(in the rows, 128 means zero)
Named moves, each a turn or a mirror, and the order they were made in; the first pair answered
H (before -> after):
[129 119 113 136 116 150 137 126 133 126 120 142 141 152 111 135 132 133
 151 128 125 148 127 121 131 155 136 126 159 122]  ->  [142 125 123 132 108 159 123 129 137 144 128 132 144 149 115 137 105 119
 129 127 144 151 141 120 132 153 132 130 129 126]
[ 78 118 178 123 120 124 131 124 107  53 142 134  95 124 119 117 168 187
 146 143 101 119  86 129 150 123 149 130 181 126]  ->  [127 130 215 126 110 139  69 134 122 117 173 105 121 114 116 141  86 138
  63 136 154 127 141 133 133 118 138 140  81 136]
[ 55 160 105 151 122 152 165 130 126 147 166 129 135 122  92 112 171 168
 115  93 100 101  85 118 160 161 111 127 171 145]  ->  [ 86 171 135 151 117 163 123 137 135 191 189 112 154 117  90 128 111 137
  61  88 140 104 123 123 151 156 104 137 104 151]
[125 107 110 137 125 139 124 101 137 148 124 134 148 159  84 148 115 106
 118 120 115 164 145 134 137 134 133 106 146 104]  ->  [118 102 102 134 128 141 131 100 132 140 123 141 147 157  83 145 126 112
 126 126 112 165 140 135 137 137 135 106 153 103]
Z (before -> after):
[136 124 134 150 143 115 134 111 110 131 109 115 123 128 114 128 125 156
 164 151 123 147 114 151 135 133 137 120 148 140]  ->  [131 124 124 149 142 120 141 116 112 124 106 120 121 129 117 125 140 155
 164 145 117 147 113 147 134 138 141 119 153 132]
[131  92 127 143 113 160 128 153 146 162 161 132 156 143 128 117 129 155
  82 131 107 141 149 116 108  98 139 107 106  93]  ->  [133  95 133 146 112 160 119 151 146 164 159 126 153 143 126 119 119 157
  81 132 113 141 154 116 107  97 139 110 104  96]
[124 171 156 132 172 137 134 135 116 119 118 138 136 134 127 111 118 134
 160 116 155 101 154 146  95 114 143 141 138 118]  ->  [113 165 142 130 172 134 152 137 117 108 118 143 137 134 126 104 137 134
 163 116 149  96 150 138  95 113 147 136 143 108]
Y (before -> after):
[173 155 140 121 129  87  78 128 149 114 125  90 102 108 170 125  68 158
 153 119 127 131 125 144  77  92 109 161  96 156]  ->  [159 135 126 147 132 101  80  91 108 160  79 117 110 101 100 118  92  96
 136 134 136 155 146 167  75 124  90 174 115 148]
[140 174 130 122 136 131  79 130 117 102  23 156 152 118 134 154 162  91
 170 158 120 132 126 144 147 189 123 103  92 175]  ->  [127 154 106 129 131 145 112 140 122 111  26 174 168 130 131 138 207  96
 171 168  98 131 124 124 148 186 121  99 118 145]
[ 84 107 123 129  84 139 118 146 126 122 178  95 116  92 140  97 115 115
  73 131 140 107 121 122 102 145 151 104  75 155]  ->  [ 80 104 124 136  85 138 111 135 112 134 164 104 117  92 118  97 119  93
  67 135 143 115 124 134  97 156 147 110  75 159]
[ 93  97 153 108  77 158 121 148 122 126 189 106 109 114 146  70 106 115
 117 121 159  97 152  84 101 186 135  82 149  72]  ->  [103 107 168 106  74 153 103 142 119 121 187  94 101 107 148  81  86 114
 117 116 173  96 149  94 101 190 132  78 136  86]
W (before -> after):
[128 107 105 152 129 135 110 103 130 134  99 146 128 148 113 123 106 173
 132 149 118 152 149 123 148  83 123 114 162 126]  ->  [109  98  97 140 111 134 109 120 136 106 117 132 108 126 127 105 109 180
 118 147 118 138 128 114 138  86 137 100 151 140]
[114 196 109  92  72  83 146 155 134  51 152 126 118 115 174 144 171 121
 135 102 123 115 123 115 128 140 116 129  59 159]  ->  [166 223 132 128 129  93 142 115 117 124 106 154 161 164 130 184 148 107
 170 104 122 156 176 144 144 133  78 170  88 118]
[134  65 122 137 110 175 103 142  97 138 147  74 115  86 151 105 111 129
  84 138 129 126 118 126 125 126 146 118 147 119]  ->  [125 105  97 110  95 164 147 160 120 116 152 108 144 108 163 104 162 102
  83 110 119 123 134  78 128 132 144 117 120  96]
X (before -> after):
[130 120 150 152 119 130 124 115 129 119 138  89 111 135 141  83 152 137
  89 119 129 110  95 116 118 119 144 127 100 143]  ->  [133 131 151 148 118 129 127 113 122 118 131  98 111 131 136  88 157 109
  84 114 137 106 102 110 116 125 139 132  89 144]
[125 173 124 125 151 105 144 117 126 109  93 147 122 136 114 148 143 119
 173 117 129 134 136 128 133 132 121 135 152 136]  ->  [124 147 124 133 158 114 149 125 134 111 100 136 119 140 128 142 138 151
 185 135 111 134 130 133 138 122 125 128 171 127]
[147 194 136 121 148 128 132 112 123 127  86 175 134 169 128 153 123 118
 173 112 150 133 177 141 168 122 113 180 138 101]  ->  [143 167 141 139 158 140 134 119 130 136 102 164 129 176 144 144 121 169
 189 125 131 131 161 145 173 103 127 171 172  91]
[127 115 147 113 116 122  99 127 121 122 134 105 118  89 115 123  98 102
  89 127 153 115 130 135 113 149 120 121  89 161]  ->  [127 144 145 112 124 111 106 121 115 114 110 129 123 105 103 130 112  81
 110 113 153 119 137 124 122 161 108 131  91 161]
Then:
(2 to 4 moves a pair)
[115  77 131 139 119 150  95 130 125 162 142 110 117 102 110 104 111 120
  90 152 137 122 125 146 119 112 138 121 126 140]  ->  [137 130 127 139 140 131 121 112 114 173  96 156 147 143  84 134 137  85
 125 134 132 141 158 142 130 124 111 148 135 118]  W X X W
[ 92 130  94 113  95 126 164 132 119 121 140 143 124 115 124 119 178  98
 101 119 125 108 109  94 125 152 133 115 125 118]  ->  [117 142 110 110  97 137 149 144 135 146 156 135 138 119 131 136 148  91
  75 116 139 110 132  91 126 141 124 119  91 114]  X H Y
[144 176 106 129 129  83  90  93  88 136 118 119  75 118 114 155  60 105
  84 127 174 126 138 178 126 166 117 145  81 170]  ->  [147 187  98 124 125  82  97 101  96 135 122 130  83 126 120 161  73  91
  75 111 175 126 146 167 125 168 111 143  62 159]  H W H
[ 99 130  85 115 106 129 148 137 122 102 127 145 118 111 114  97 162 100
 110 127 128 121 121 102 108 132 136 129 122 119]  ->  [131 115 128 140 129 134  90 110 103 135 123 109 102  99 102 113  87 119
 112 148 150 129 125 151 110 121 134 141 131 149]  W Z W
[ 91 155 134 102  65 121 104 125 125  94  97 116  91  88 128 125 122  97
 104 101 161 115 119 125 104 158 158 134  70 157]  ->  [ 66 139 103 109  63 132 141 129 124  90  90 138 100  98 126 103 180  99
 117 103 131 114 109 105 106 161 160 129 107 131]  Z H Y Y
